One turn sends every row of this set to another row. A few are shown first. Where does it send the rows asked after them?
Bod: [-22   4  -9 -22  30 -18 -12  15 -16   5  10   3  29   0 -39  31]
fime: [-18 -38 -28  15  -9  14 -17  21  57  19 -31 -27 -12  23  13   3]
gif: [-15   9 -25 -17  31 -13   1  13 -19  16   4 -17  30   3 -25  29]
zapop: [ -8 -23 -30 -17   5  17 -23 -12  52 -22  19   3   8   8 -23 -13]
zemiz: [-27 -43  17  41   4   7 -10   9 -35  -8  -5   1  37  -4  30 -12]
guk: [-25 -41  19  38   5   9  -8  12 -34  -7 -12   5  38  -9  29 -15]
Zaki: [-47 -21  16  21  34 -28 -44  14  -5  29 -29  -8  18  -4   6  30]
pirak: [-31 -20 -35  12   3  16 -47   9  57  19 -23  -9 -17  21  -1   2]
fov: [-37 -42  30  33   8   0 -22  13 -30 -20  -1  17  36  -8  11 -10]
fis: [-10  26  -2   4 -21  -8   0  49  -6  -1   8   8  39  25  -6   4]
dimu: [-18 -23 -30  18 -28  26 -34  24  47   3 -10   8  -9  35   9 -10]
domo: [-19 -19 -29  17 -26  28 -33  27  47   0 -18   9  -7  30   8 -16]
semu: [-33 -27   8  19  40 -25 -28  -1  -6  31 -26 -21  25  -9  22  28]
Vas: [-37 -16  29  39  30 -17 -37   4   6  36 -20 -11  24 -13  15  14]
fefub: [ -2 -46 -22 -11  10  26   5 -12  46 -13   6 -13   6  -5 -20 -13]
varaz: [-14 -38 -24  15 -10  14 -16  20  58  24 -31 -20 -13  22  13   5]
pivav: [-29 -19  29  43  -6   8 -13  21 -19 -18   4   8  43  -7  15 -28]
kapu: [-22   2   0   6 -24 -13 -11  53 -23 -11   0  16  33  34   3  11]
Nefo: [-17  18  -1  -8  38 -15 -12   7   2  26   8 -10  29 -10 -36  24]
Nasar: [-23 -25  33  46  -9   8 -13  15 -20 -12  14  14  40  -1  18 -18]
Ditek: [ -3 -47 -24  -9  10  23   3 -14  46 -14  11 -17   6  -2 -20 -12]
guti: [-47 -14  23  39  31 -20 -41   7   4  26 -22 -23  25 -12  13   7]
nul: [ -8   0 -11   3 -24 -10   6  41 -25 -13   5   2  41  30  17   6]
vev: [-10 -33 -28  13 -23  16 -10  27  54  13 -20 -18  -9  34  13   1]
Luru: [-10   6 -23 -17  31 -12   3  11 -18  20   7 -12  29   4 -25  35]
zur: [-10 -31 -30  10 -22  17  -9  31  53  11 -26 -17  -9  31  11  -2]
Rupe: [ -7 -56 -16   0   6  30   2 -11  42 -21   5 -13   9  -8  -9 -23]
babo: [-24   5 -10 -21  30 -20 -12  15 -17   2  11   1  30   2 -39  29]
sulo: [-22 -21 -31  11   2  18 -44   9  59  25 -24  -2 -15  17   0   4]
ver: [-11  22  -2   9 -23 -11  -4  43  -9   0  22   3  36  35  -4  10]
debo: [-16 -48  -8   8   7  24 -33 -22  51 -20   6  10   7  -7  -2 -23]
pokiv: [ -3   0  -7   1 -22  -7  10  43 -24  -8   3   9  42  27  17   8]
pasip: [ -3 -59 -13   2   4  29   2 -14  42 -18   8 -11   7  -5  -9 -19]
vikef: [-35 -24   6  17  41 -25 -26   3  -6  29 -32 -23  27 -14  19  24]
nunu: [-20 -46 -12   6   9  24 -33 -18  50 -24   2   5   9  -9  -1 -29]
Riv: [ -4 -22 -28 -20   4  20 -21 -11  53 -19  12  10   9   2 -24 -15]
Sakud: [-48 -20  14  20  34 -26 -42  15  -5  26 -31 -10  18  -6   6  29]
manav: [-25  16  -7  -4  37 -19 -16   4   1  18  17 -20  28  -2 -36  25]
Dut: [-21   2   0   5 -25 -12 -10  52 -22 -10  -2  18  33  32   3  13]
Davod: [-36 -41  31  32   7   1 -22  13 -30 -19  -4  18  37 -11  11 -12]

ver turns into Nefo
zur turns into Ditek
Now find these:
guk turns into nul
Riv turns into pirak

